In the rows, 128 means zero.
One hidden turn or mirror swaps the rows below in pairs. Which row is each named row swapped with?
The rows were stretched afterwards, more along some directions than others.
J_858: [128 121 117 142 171  97 116 137 104 136 146 146 104 101 151 122]
J_463: [121 130 133 146 184  85 134 142 128 129 154 153 103  68 180 107]
J_981: [116 124 130 151 180  86 119 148 127 135 162 151 105  72 179 105]
J_7: [127 127 135 137 146 113 148 154 151 149 134 134 116  79 162 105]
J_563: [123 119 102 153 149 108 146 136 144 160 126 125 124  88 167 120]
J_485: [130 111 104 153 187  91 129 145 107 147 145 139 110  84 172 125]
J_488: [142 134 114 147 161 131 139 122 124 138 140 133  95 115 124 134]
J_705: [134 128 109 148 172 116 145 129 107 131 137 129  96 112 145 151]
J_492: [121 120 107 145 168  87 141 135 129 154 155 143 114  86 182 122]
J_237: [131 133 124 146 149 123 138 150 147 154 138 132 112  77 151  96]
J_153: [117 133 146 141 155 125 124 140 134 114 133 142 119  95 153 110]
J_865: [114 125 105 136 129 100 154 134 156 166 113 130 125  84 167 126]
J_934: [114 110  98 157 175  87 127 138 119 148 146 139 102  91 194 119]
J_445: [125 134 131 141 160 112 135 130 121 118 135 151  92 103 155 124]
J_971: [134 119 107 154 178  99 130 134 124 149 148 149 105  78 166 115]
J_685: [117 125 102 145 163  94 128 117 113 138 137 132  98 116 149 134]
J_372: [135 118 114 149 175 104 124 148 110 144 145 137 104  96 156 122]
J_812: [119 123  98 157 182  94 134 130 106 136 153 148  95 110 170 138]
J_597: [128 131 124 141 172 114 137 129 120 121 140 131 102 114 144 130]
J_204: [123 139 135 149 162 116 128 130 127 118 147 139  95  98 153 122]
J_700: [120 134 128 141 176 103 146 140 124 129 141 139 102  84 154 134]
J_497: [124 126  89 156 166  94 138 125 132 158 127 146 103  91 154 123]
J_133: [122 125 126 144 178 100 126 143 124 131 146 149 106  82 147 112]
J_483: [113 123  97 148 151  99 153 124 136 154 130 126 101 101 166 139]
J_231: [132 134 125 138 149 114 148 133 127 136 140 131 103  93 157 139]
J_482: [119 134 121 143 172  96 135 144 134 139 150 148 107  75 161 109]
J_502: [115 115 117 150 173  85 134 147 123 139 159 135 109  79 207 122]
J_431: [122 130 130 148 178 105 137 137 112 115 150 136  93 104 173 127]
J_494: [126 123 124 148 173  98 134 148 127 142 147 151 119  74 176 107]
J_992: [130 114  97 152 171  98 129 134 128 158 140 139 112  90 168 120]
J_398: [124 117 118 150 191  87 124 142 117 130 151 145 109  81 185 109]
J_59: [130 132  98 141 155  92 144 125 124 159 142 126  92 102 159 130]
J_170: [132 137 151 140 167 129 124 143 123 112 147 134 104 110 143 109]
J_71: [109 121 117 154 185  85 146 143 127 138 138 148 105  68 180 127]
J_649: [126 127 125 152 159 125 143 146 135 135 142 136 109 105 167 129]
J_709: [112 135 138 146 163 108 139 135 129 124 143 157 101  86 164 122]
J_887: [128 123 133 149 187 112 115 153 108 120 146 140 107  87 166 109]
J_5: [129 125 125 156 179 125 130 153 118 127 142 129 101  97 160 116]
J_110: [116 119 133 142 166  95 127 139 113 128 151 140 105 104 192 126]
J_96: [130 131 118 146 165 107 148 129 115 131 137 139  93  98 158 149]
J_101: [134 131 102 145 151 120 130 114 121 141 133 129 105 124 138 125]
J_871: [115 116 127 147 175  86 133 151 128 140 145 137 116  78 184 105]
J_501: [135 131  95 148 164 116 141 113 119 141 136 134  90 121 139 148]
J_984: [121 128 107 142 160 109 129 133 112 133 140 143  95 122 163 136]
J_773: [136 141 127 139 150 134 143 130 127 130 133 132 107 117 125 128]
J_496: [129 132 138 146 167 123 133 140 129 115 142 140 104  84 158 118]

J_110 pairs with J_59
J_372 pairs with J_96
J_984 pairs with J_865
J_204 pairs with J_981

One hidden turn or mirror swaps the rows below in pairs. Which row is each named row swapped with?
The rows were stretched afterwards, more along some directions than others.
J_306: [126 137 119 126 116 136 143 140 117 135 125 125 122 124 129 142 133 121
 120 116 135 114 133 100 123 145]
J_470: [126 133 118 144 120 123 124 130 125 122 125 127 128 106 138 123 124 148
 131 114 120 137 139 130 127 141]
J_396: [143 142 109 152 121 118 134 127 135 105 116 134 108 108 123 139 108 134
 130 119 119 130 131 124 114 122]
J_768: [121 128 120 141 122 111 134 147 139 114 146 136 122 107 131 127 100 140
 131 123 140 137 131 125 114 119]
J_139: [122 141 121 146 130 120 137 128 131 128 152 120 125 117 117 144 106 127
 136 119 127 132 123 129 107 126]
J_525: [131 139 114 143 129 116 135 122 119 137 151 116 140 122 122 142 106 119
 113 115 123 134 121 131 102 137]
J_672: [142 144 102 148 116 114 136 134 127 113 115 142 120  94 126 140 112 142
 134 117 137 138 138 117 123 137]
J_129: [124 122 126 125 123 124 145 128 127 137 135 124 116 142 131 141 119 121
 133 105 118 111 111 121 103 145]
J_468: [126 131 123 124 117 123 129 149 142 121 144 136 121 106 125 127 110 130
 128 124 133 128 131 111 116 122]
J_530: [123 129 125 135 124 120 138 131 121 135 128 130 117 147 132 139 116 116
 129 102 118 113 123 122 111 130]
J_52: [140 158 113 157 118 116 137 138 111 129 130 141 140 113 121 137 114 134
 107 105 126 123 142 125 131 135]
J_251: [123 143 126 144 126 115 135 143 127 143 135 118 128 128 131 130 130 108
 130 114 130 113 129 119 130 140]
J_94: [122 150 124 143 129 109 123 139 122 122 146 123 136 118 124 135 116 111
 133 120 128 133 125 121 115 123]
J_545: [150 125 114 147 119 122 152 113 125 112 133 138 119 111 136 146 109 151
 127 109 120 121 124 131 102 158]
J_410: [123 145 129 144 128 116 140 145 130 144 134 124 131 118 122 131 124 119
 119 115 128 113 134 122 133 130]
J_925: [122 134 125 145 122 116 143 136 133 136 144 135 122 102 116 142 120 137
 113 119 126 138 140 129 126 135]
J_8: [146 123 126 145 122 126 153 119 130 115 134 140 114 114 129 150 116 145
 130 111 121 112 129 130 108 155]
J_940: [133 136 109 166 130 117 139 132 114 129 134 148 129  99 114 150 116 137
 103  99 126 127 141 125 112 119]
J_435: [136 118 122 126 123 127 148 124 119 127 133 121 130 120 131 135 120 147
 122 126 144 134 119 125 106 155]
J_526: [123 123 128 135 122 127 138 136 128 133 131 121 135 122 132 133 114 138
 126 120 136 134 123 126 103 145]
J_352: [123 130 127 138 125 118 146 128 123 139 142 136 122 116 120 142 128 127
 114 119 123 136 131 122 118 146]
J_695: [128 142 120 157 135 114 128 129 129 125 137 119 126 123 127 142 120 119
 148 121 122 121 128 131 115 130]
J_68: [114 140 122 140 131 118 122 132 130 138 151 107 132 133 122 138 109 122
 130 117 123 129 128 134 116 117]
J_79: [119 137 125 147 132 120 123 122 121 127 148 121 127 125 119 146 129 127
 128 125 130 132 127 140 117 126]
J_771: [128 135 116 131 119 122 139 130 128 135 140 137 112 110 132 147 128 128
 122 119 124 124 121 108 123 149]
J_801: [124 121 120 134 116 125 142 129 126 123 131 120 133 116 136 129 113 143
 123 125 136 138 118 122 104 152]
J_863: [144 150 112 153 121 116 144 136 113 120 133 145 139 106 123 133 112 142
 113 108 132 127 143 122 126 139]
J_200: [132 137 112 145 118 125 136 136 131 115 135 141 108 119 127 145 136 122
 119 125 122 120 123 109 118 141]
J_849: [133 139 106 127 108 125 129 128 126 123 122 120 124 122 131 123 120 120
 132 125 122 132 127 110 120 140]
J_56: [131 150 133 151 125 124 119 157 138 143 118 126 139 130 123 123 114 116
 132 110 126 118 144 119 130 115]
J_474: [120 145 125 152 135 111 121 137 120 127 141 125 138 105 115 139 114 122
 126 122 134 134 138 132 119 117]
J_627: [138 129 120 132 117 113 138 133 135 119 119 126 122 112 125 132 111 129
 142 112 123 133 134 118 112 133]
J_728: [123 149 112 154 128 113 125 133 132 120 147 112 129 128 126 138 102 121
 130 115 127 129 132 135 112 132]
J_271: [142 149 112 156 122 117 148 133 106 127 135 140 140 113 126 146 116 136
 100 103 124 120 141 125 128 142]
J_855: [123 144 121 136 138 115 119 134 129 138 143 116 130 129 118 134 122 123
 133 124 129 127 131 132 123 124]
J_108: [129 158 126 144 116 126 122 157 141 148 118 128 131 125 118 127 120 116
 127 109 127 118 145 110 135 121]
J_739: [127 135 130 143 130 119 143 138 131 140 120 126 126 119 130 130 129 116
 132 113 127 109 130 121 130 136]
J_799: [130 141 118 125 127 134 136 139 118 136 136 129 127 120 121 142 125 126
 114 119 142 124 134 105 120 135]
J_830: [121 135 121 126 124 139 136 134 123 134 132 125 120 123 121 141 127 124
 116 113 129 114 135 106 120 128]
J_580: [135 151 132 147 120 121 128 156 137 150 120 128 137 123 119 125 108 123
 124 107 125 119 147 119 130 124]
J_875: [143 141 131 152 120 122 130 149 137 135 116 132 124 121 120 129 118 127
 132 109 126 116 143 120 128 116]
J_829: [125 142 113 138 120 121 140 136 134 122 140 151 114  99 121 149 131 129
 115 122 121 130 123 108 113 136]
J_845: [137 126 123 134 117 121 148 119 129 125 141 138 132 108 130 142 114 147
 124 112 121 124 128 130 103 158]
J_958: [123 137 131 143 125 117 144 135 132 143 135 125 132 113 123 133 126 124
 123 118 133 117 127 127 127 140]
J_786: [134 134 124 147 119 120 142 137 128 126 139 140 129  98 123 141 117 145
 107 120 122 141 143 127 126 137]
J_605: [129 134 124 145 124 111 144 135 126 139 126 130 130 108 131 131 122 119
 123 117 132 119 130 119 125 140]
J_192: [139 146 107 142 115 112 128 139 130 120 120 131 128 101 129 129  96 136
 130 117 128 139 134 116 120 125]
J_814: [131 136 130 144 133 116 138 140 135 136 134 132 120 116 125 135 124 113
 131 116 131 112 127 125 125 126]
J_553: [145 129 118 144 116 125 136 131 130 126 138 135 129 118 125 140 112 149
 117 111 127 119 134 126 116 134]
J_189: [140 149 124 148 122 121 122 154 141 137 113 125 128 139 130 123 115 116
 141 104 127 113 138 121 127 124]
J_277: [148 149 114 149 129 109 131 140 130 129 120 141 129 100 118 137  94 139
 136 113 132 137 136 124 114 127]
J_392: [123 134 119 126 124 135 138 136 122 130 127 129 120 116 124 137 133 126
 116 118 133 115 134 107 123 129]
J_635: [123 114 127 129 118 130 145 128 127 126 130 120 123 121 130 132 120 139
 126 126 139 135 118 121 109 149]
J_585: [121 139 120 126 121 138 132 139 118 134 130 121 126 131 122 135 127 119
 117 114 137 115 135 105 127 131]
J_983: [129 138 118 150 123 113 144 137 131 135 137 142 122 102 116 142 121 133
 112 117 123 136 141 124 124 137]
J_53: [129 154 130 154 125 123 118 157 139 141 121 121 135 134 124 126 115 123
 134 107 125 118 146 122 132 110]
J_956: [146 141 115 151 122 118 127 130 131 115 110 135 118 109 128 133 120 126
 146 125 118 127 133 119 119 126]
J_824: [131 141 118 147 123 116 124 137 131 120 107 124 121 114 123 133 117 134
 145 114 123 133 137 125 122 125]
J_259: [129 138 108 143 120 125 133 132 132 117 144 138 111 114 127 146 129 127
 115 123 121 127 126 111 114 134]
J_500: [145 153 104 138 119 124 127 139 136 114 123 124 124 103 127 126 103 140
 134 114 121 135 139 116 124 124]
J_851: [143 155 119 160 125 115 140 133 114 126 134 143 139 112 123 137 113 138
 115 106 122 122 142 133 128 137]
J_892: [126 116 132 131 118 132 147 129 121 126 138 122 128 117 129 138 129 141
 118 133 139 131 120 124 109 144]

J_470 pairs with J_940
J_8 pairs with J_200
J_52 pairs with J_925
J_474 pairs with J_824
J_192 pairs with J_68
J_851 pairs with J_983
J_845 pairs with J_829

